128 stands for zero in the data rows.
Here are some points, each followed by its number:
[120 153 144 159 118 131  93 125 162 117 140 116 119 139 138 107 125 105
 125 137 110  94 123 138 147 162 121 143 135 135 117  85] 0
[128 143 102 130 123 112 118 113 118 111 135 129 122 139 134  97 135 124
 137 126 126 122 132 122 136 138 113 153 136 136 134 108] 1
[145 135 172  82 130 132 126 152 121 113 126 102 149 128 120 153 122 115
 160 141 140 133 157 133 109 124 119 133 129 126 112  90] 2
[ 94 158 110 124 156 141  93 153 135 131 123  76 142 124 139 111 153 121
 103 104 129  98 141 138 109 159 137 175 136 108 147  84] 3
[149 130 133 121 114 114 113 144 129 119  94 139 131 126 152 102 133 134
 142 113 130 102 164 136 123 168 152 154 147 148 138 101] 4
[146 137 155  83 158 103 132  88 112 169 152  84 144 128 153  79 151 112
 157 148 125  93 144 153 134 117 234 140 121  96 157 212] 5
[121 133 128 123 125 124 144 119 140 135 139 139 117 117 141 105 131 130
 134 141 119 129 141 136 116 132 123 135 122 128 141 125] 6
[123 132 128 144 140 133 140 132 125 103 146 139 132 140 129 116 143 114
 145 128 115 133 123 110 120 129 126 137 120 128 133 116] 7
[142 150 111 110  94 107 139 122 107 112 132 117 108 147 122 119 128 118
 125 132 124 130 115 140 152 142 127 140 141 125 164 114] 8
[138 122 118 125 147 121 146 151 124 111 137 115 121 141 138 116 116 112
 121 117 137 140 130 110 146 149 125 140 123 140 117 131] 9
[142 111 120 122 130 143 138 112 117 101 124 124  98 129 133 135 136 141
 129 123 138 180 140 117 149 168 112 109 130 154 138 103] 10
[139 127 137 126 126 127 144 116 113 105 132 134 128 130 133 103 118 121
 134 134 125 132 132 107 115 139 115 133 130 130 139 127] 11
[121 138 124 120 127 120 151 114 133 105 141 142 127 134 143 129 122 126
 131 143 125 135 134 126 114 125 116 120 137 128 124 139] 12
[138 122 131 120 129 130 135 134 112 128 147 132 139 151 146 129 119 111
 124 136 134 126 157 142 134 160  98 131 137 117 142 128] 13
[147 124 138  99 168 119  99 155 129 137 118 100 147 166 176 142 148 124
 104 101 148 124 156  86 108 121 180 214  81 124 126 105] 14
[122 129 140 129 133 130 146 113 114 100 136 151 108 116 136 105 128 123
 134 138 124 122 123 131 127 126 120 136 144 127 146 119] 15
[109 128 114 133 119 138 133 124 114 130 128 141 133 128 128 120 134 129
 133 135 127 119 127 108 120 130 131 152 125 125 154 122] 16
[ 99 126 117  92 128 127 142 121 134 181 106 169 112 122 106 128 142 128
 126 126 129 123 133 130 132 136  94 145 130 127 130 138] 17
[141 133 118 124 135 144 126 125 131 111 130 140 111 108 151 110 145 163
 157 107 110 126 137 126 130 147 142 135 118 109 149 108] 18
[ 58 126 132 128 134 118 138 128 134 174 150  92 158 138 117 115 108 137
 138 113 120 115 143 152 100 107 144 117 135 138 120 162] 19
[129 130 140 120 126 120 143 137 107 107 132 135 127 126 133 105 132 107
 137 122 123 120 119 121 114 128 108 141 134 126 125 108] 20
[242 118  87 199 127 156 100 124 102 246 136 101  46 133 223  44 123 115
  96 139 150 144 113 130 154 122 167 124 121 188 145 185] 21
[ 74 144  70  88 185 172 138  71 123 255 124  40 100 138 106  61 174 157
  90 132 129 122 149 153 118 145 255 133 147  65  87 255] 22
[100 120 134 114 125 120 136 129 119  97 135 130 107 136 124 144 136 114
 138 126 135 126 127 143 125 150 114 129 119 144 129 123] 23
New points follow, each followed by the numbers of its two nearest points above, looking only along the 5 directions in which the numbered points spread most, nearest first.
[134 147 118  98 157 180 147  92 119 190 114  94 130 144 114  90 109 124
 125 110 138 135 139 114 121 136 186 190 126 113 135 143] 19 16
[160  96 169  98 130 123 110 158 136 138 123 132 130 175 140  91 148 114
  91 124  80 182 156 123 181 140 144 149 132 112 110 112] 9 18
[137 137  60 187 156 136 123  94 114 237 145  95 102 123 189  56 131 122
  90 150 141 132 126 129 128  73 127  86 123 153 136 220] 21 6
[ 97 117 152  83 133  77 132 172 145 184 142 155 153 143  76 151 119 162
  83 147  90 116 166 211 133 125 154 156 101  92 127 147] 19 16
[133 116 118 143 124 136 151 141 167 147 123 140 128 144 118 158 133 168
 111  84 118  91 109 128 142 129 155 151 137 133 139 113] 16 18
[144 136 125 117 133 136 119 122 120 120 149 131 118 129 137 105 119 134
 135 129 127 132 114 130 126 139 125 123 134 136 143 112] 8 18
[133 155 129 123 137 117 131 123 158 121 153 119 124 123 140 105 138 130
 138 133 127 127 136 133 119 151 136 135 127 118 128 113] 18 16
[121 133 125 123 138 121 137 101 108 111 131 128 120 133 150 118 137 120
 129 129 122 119 142 107 119 154 123 119 132 140 126 118] 13 16
[ 68 123 123 119 143 162 164 141 144 182 153 140 163 152 134 143 116 131
 109 109 113 151 160 195 134 122 153 163 131 130 163 146] 19 17
[132 125 120 126 123 133 148 136 118 110 130 133 127 135 122 114 137 115
 138 132 119 124 139 123 133 149 128 121 123 138 130 120] 13 7
[146 131 139 118 122 139 124 143 132 126 145 126 126 120 133  97 114 116
 168 135 121 139 101 109 116 126 141 125 116 129 133 131] 11 13
[137 116 156 120 121 138 119 134 137  68 114  82 100 157 109 134 131  95
  60 103 112 170 156 123 171 165 139 198 183 135 103 104] 9 4
[208 148 148 112 158 156  72 143 160  44  88  49 133 147 180  12  92 141
  95 154 151 125 128  89 132 148  18 160 158 158  96 122] 4 1
[133 122 143 141 114 125 132 136 130 103 135 131 145 124 125 118 117 111
 127 128 116 116 124 118 136 147 128 141 137 139 137 118] 20 7
[  0  97  62 234  26 164 156  25 167 255 111 207 190  16   0 241  29 183
 108 114 202 162   0  16  70   0  61   0  90 143  51 255] 17 10
[  0 124 111 155  81 106 198  82 133 188 115 234 189  58   0 255  77 165
 108 110 151  98 212  90 148 102  64  42 115 133  90 186] 17 23
[110 101 144 145 115 108 123 172 149  80  81 104  74 150 107  89 134 115
 132 135 108  91 106 124 128 146 103 190 127  91 134 132] 1 0
[119 120 152 114 141 170  91 149 147 140 112 136 125 116 132  82 122  98
 171 152 119 124 152 128 150 114 158 128 109 116 134  63] 4 18
[180 102 118 141 105 166 164 117 126  71  92 152 173 113 132 177 132 116
 189 172 100 155  24 130  99  19  91  60 121  65  66 142] 12 11
[111 135 127 124 126 127 135 113 118 123 145 137 130 133 124 131 138 117
 141 122 128 131 124 120 110 128 104 122 126 134 139 120] 23 12
[143 123 105 144 126 144 146 117 121 160 139 134 103 132 163  91 147 108
 118 143 129 120 128 137 119 111 137 128 137 148 149 138] 6 8
[ 94 121 122  96 136 123 132 166 115 106 117 125 120 126 132 132 119  99
 108 129 127 145 142 119 129 123 111 125 130 115 140 124] 23 7
[126 136 137  95 117 118 143  86 135 161 163  99 129 132 109  66 131 128
 109 136 131 116  93  92 120 129 191 141 115 104 150 155] 19 6
[182 105 182 108 126 139 110 119 129 103 124 103 136 143 138 142 176 111
 119 115 115 108 118 105 126 183 130 153 139 140 103  95] 4 18
[ 58 150  90 133 149 115  89 129 163 255 136 172 127 124  67 210 121 137
 101 108 133  77 223 143 128 176 160 161  61 132 137 194] 19 17
